Families of rows that turns and mirrors carry onto each other, the same ones carrying the whole set onto itself: the rest of each named row's family, in list order
5 families of 6 rows
Zep: [  2.4  -5.8  -5.0  -3.6 -12.5   1.1  11.8  -3.8   9.2  14.8   8.8 -17.8
   8.5  20.9 -13.1  -7.3  -2.2   9.9  -3.5  -3.9  12.6   6.0  -0.3   0.6
  20.1  -2.0]
poz: [ -5.4  -6.7 -13.2 -11.9  -9.5  -5.4  21.0   7.2  -8.7   8.0  -1.4   1.1
  -0.1   1.3   3.5  -3.3   8.9  -5.8   8.9   5.2 -14.7   4.0  18.9  -5.4
  26.5   9.4]
kif: [ -7.1   7.4  -6.2  -0.5   0.0  -4.8  -1.5  12.1  14.7  -8.0  11.5  17.1
  15.8  -9.2 -14.6  -7.8  -1.5 -10.9   2.9  -4.7  14.7  -5.2   2.8   6.5
  23.3  -3.0]
vov: [ -5.5  11.7  13.3  -4.4  -7.0 -14.4   9.5   2.6   8.8  -1.1 -11.9   3.8
   3.7  -7.8  -2.5 -11.4   0.8  12.7  -8.3   9.5   9.2  -9.8  22.4 -16.3
  18.7   5.6]
taki: [ -8.3  -5.1 -19.8  -7.1  -4.7  -6.3  15.0   9.6 -11.7   3.0  -0.6   6.3
   0.8  -2.6  -6.2  -5.1  11.8  -3.4   8.8   6.7 -13.5   9.0  12.5   1.0
  27.1   4.5]
zib: [ -6.8  -9.8  -8.2  -0.7  -2.5 -10.7  12.9  12.9  -6.7   8.7   5.9   3.1
   1.5  -3.9  -7.6  -1.1   8.7  -3.8  15.5  -0.2 -18.5   5.9   9.7 -10.4
  26.2   9.7]
bezip: [ -8.9   8.5  -2.8   2.3  -8.8  -7.7   0.8   4.4  12.0  -0.1  15.2  23.6
  13.1 -15.2  -6.6  -2.3  -0.8  -9.7   6.7  -3.5  12.6   1.3  -6.8  10.3
  24.8   5.1]
zuvi: [-13.0   6.3  -3.8   3.8  -9.2  -3.5   1.4  12.8   6.3  -4.2   8.7  22.0
  11.7 -15.5 -13.0  -5.5   0.0 -12.3  11.7   3.3   5.4  -2.1  -1.7  10.2
  26.2   9.1]
vama: [  9.2  -0.5  -9.2  -0.2  -5.7  -4.9   6.6  -4.4   3.9  19.5   1.5 -13.9
   9.4  12.9 -12.1 -11.3   0.9  -3.8 -10.6  -5.0   7.2   4.3  -3.9 -10.5
  15.9  -2.2]
rali: [ 12.6  10.9  -5.7   5.4 -19.6   2.9  10.3   9.8  20.8   3.2  -3.0   4.5
   2.8   7.0   1.8  12.5  -1.7  10.4   9.7  12.8  16.0  14.3  -6.4   5.5
  10.8   3.6]
zuga: [  9.6  14.6 -20.5   8.8 -18.1   8.0   7.7   1.0   9.8   6.5   6.3   0.6
   6.6   9.7   8.8  15.1  -0.1  11.7   2.5  10.9  14.8   9.0   3.0   9.0
  19.8   2.5]
Zuf: [ -0.4   8.0   8.4   4.2 -14.4  -9.8  20.5  -1.4  10.5   6.0 -12.1   8.4
   0.1  -6.7  -4.6 -12.3  10.5  20.0  -5.9  12.2   8.9  -4.8  20.4 -17.7
  22.0   3.1]
zesug: [  6.1  -1.3   3.5   8.7 -11.6  -2.6  22.0   4.7  -1.6  -6.1  19.3   1.7
   9.4   2.8  10.6   3.8  -1.1   7.7   2.9   2.9  -1.4 -25.2   2.4  -9.0
   5.3   0.7]
Kab: [  6.4   0.2  -6.0  -0.7 -12.6  -1.8   8.1   0.5   4.5  13.3   5.4 -18.6
   9.4  19.7  -8.3  -2.0  -0.6   4.9  -9.1  -3.2  11.1   9.5  -5.5 -12.2
  15.1  -3.0]
gat: [ -0.8   4.9 -10.0   6.3 -13.3  -6.3  -2.9   9.4   4.6   0.6  17.5  19.8
  17.0 -12.0 -10.3 -11.5   2.0 -12.7  16.2  -0.6   3.0   1.4  -2.8  -0.4
  25.5   2.9]
pozis: [ -4.8  -1.5 -14.4  -1.3 -10.4  -2.5  27.6   4.2 -14.2   1.8   2.8  -5.0
   0.2   0.6  -3.9   2.9  11.2  -3.2   6.8   7.9 -18.0  -2.0   6.2  -0.3
  25.1  11.0]
dat: [-10.4  10.1   2.0  -0.4 -10.2 -11.1   9.0   0.8  16.3  -0.6 -11.2   5.1
  -5.0  -8.8  -6.1  -8.3  -6.1  13.4  -9.8  18.4   9.6   0.5  20.9  -9.4
  26.8  13.7]
nelus: [  4.2  -1.0  -2.9  -9.3 -10.2  -2.6   5.5  -7.3  14.1  12.1  -3.8 -12.7
  13.3  12.8  -8.6  -1.6   4.9  -2.8  -3.6  -1.2  13.8  12.5 -10.4  -9.8
  18.7   2.5]
duve: [ -4.1  -4.4   3.8  15.1 -17.2  -4.4  17.4   8.2  12.5  -1.8  17.1   7.7
  12.5   2.1   7.4   8.6   3.3   6.4   9.4   1.3   3.6 -28.1   4.4  -9.0
  11.7   0.1]
mige: [  2.4   4.0  -7.7  -0.2  -6.2  -4.0   7.6  -2.8  10.6  10.0   7.6 -14.1
  12.6  16.5 -17.3  -8.9  -1.2   1.3  -5.3 -16.3  15.2  -2.3   0.1  -9.3
  18.1   4.2]
sagek: [-11.4  13.1  -7.8  -4.4 -11.2  -1.0   4.4  14.7  10.4  -4.2  10.2  16.6
  13.5 -13.3  -9.8  -8.0  -5.3 -12.5   9.0  -1.0  -1.8  -3.0   3.2  13.2
  26.3  -1.9]
nosi: [ -1.7  -0.3   4.5  16.7 -13.2  -4.5  15.2   4.1  13.7  -2.9  14.5   1.9
   7.5  -3.3  10.2  -2.9   0.5  11.9   4.3   4.1  10.6 -29.6   4.9 -14.5
  10.7   3.0]
lezi: [ -2.4   2.3  -0.3   4.4 -14.3  -4.2  23.3  10.7  11.8   3.1  10.4  11.5
   9.5  -8.0  17.6   1.3   8.7  12.3   4.0   6.2   5.6 -26.7   2.8 -16.0
  13.0   1.6]
Mur: [  0.4   1.1   3.4   6.8 -16.0 -11.8  15.5   6.2   3.8   0.2  15.7   4.5
   1.2  -3.1   5.9  -0.2  -6.8  10.6   2.0   8.5  11.6 -32.8   4.6  -8.4
   7.5   0.0]
Fovef: [ -9.6   8.5  14.5   3.2  -8.1  -4.4   9.3  -3.7  12.6   3.2  -8.0   3.9
   0.4  -8.3  -4.7  -3.3  -5.2  11.3 -15.1   9.1   2.8  -9.0  23.9 -14.2
  20.0   6.1]
riti: [  4.8   8.8 -12.6   4.3 -19.2   6.1  13.7   8.2   8.7  -1.6   5.3   9.4
   2.7   3.2   7.4  10.9  -3.2  17.1  -0.2  22.0  14.1  16.0   3.3   9.1
  27.5   4.5]
kula: [ -7.8  -0.6 -13.4  -4.8   1.3  -7.7  17.4   0.1 -14.3   2.1   0.6   1.9
  -2.7  -5.3  -6.8   3.2  11.0  -6.4  12.2   5.0  -8.3   1.4  10.9   3.5
  34.7   4.0]
Rak: [ -1.7  15.1   9.9  -6.6  -8.0 -11.1   9.4   7.0  11.4   7.3 -12.3   0.7
  -1.8  -3.1 -12.9  -7.9  -0.3  13.3  -5.0  16.0   9.9  -3.4  22.0 -17.1
  25.0   4.9]
rosi: [ 11.4  10.1 -10.7   8.0 -20.9   7.2  13.8   1.4  16.3  -2.2   5.9   5.3
   2.2  -1.8   3.4  10.6   0.8  22.2  11.8  15.4   8.9   8.0  -5.1   9.4
  21.4  -0.3]
tomom: [  7.1  11.6 -14.6   5.5 -19.1  13.3  16.5   2.4  11.9   1.7   5.9   2.5
   1.9   8.0   5.4  11.8   0.6  15.3   9.4   6.9  13.2  13.8  -8.8   7.3
  19.0   4.7]

The rest of the family of nosi: vov, taki, zuvi, Kab, tomom
The rest of the family of zib: rali, Zuf, gat, nelus, lezi
The rest of the family of Rak: poz, bezip, vama, duve, rosi

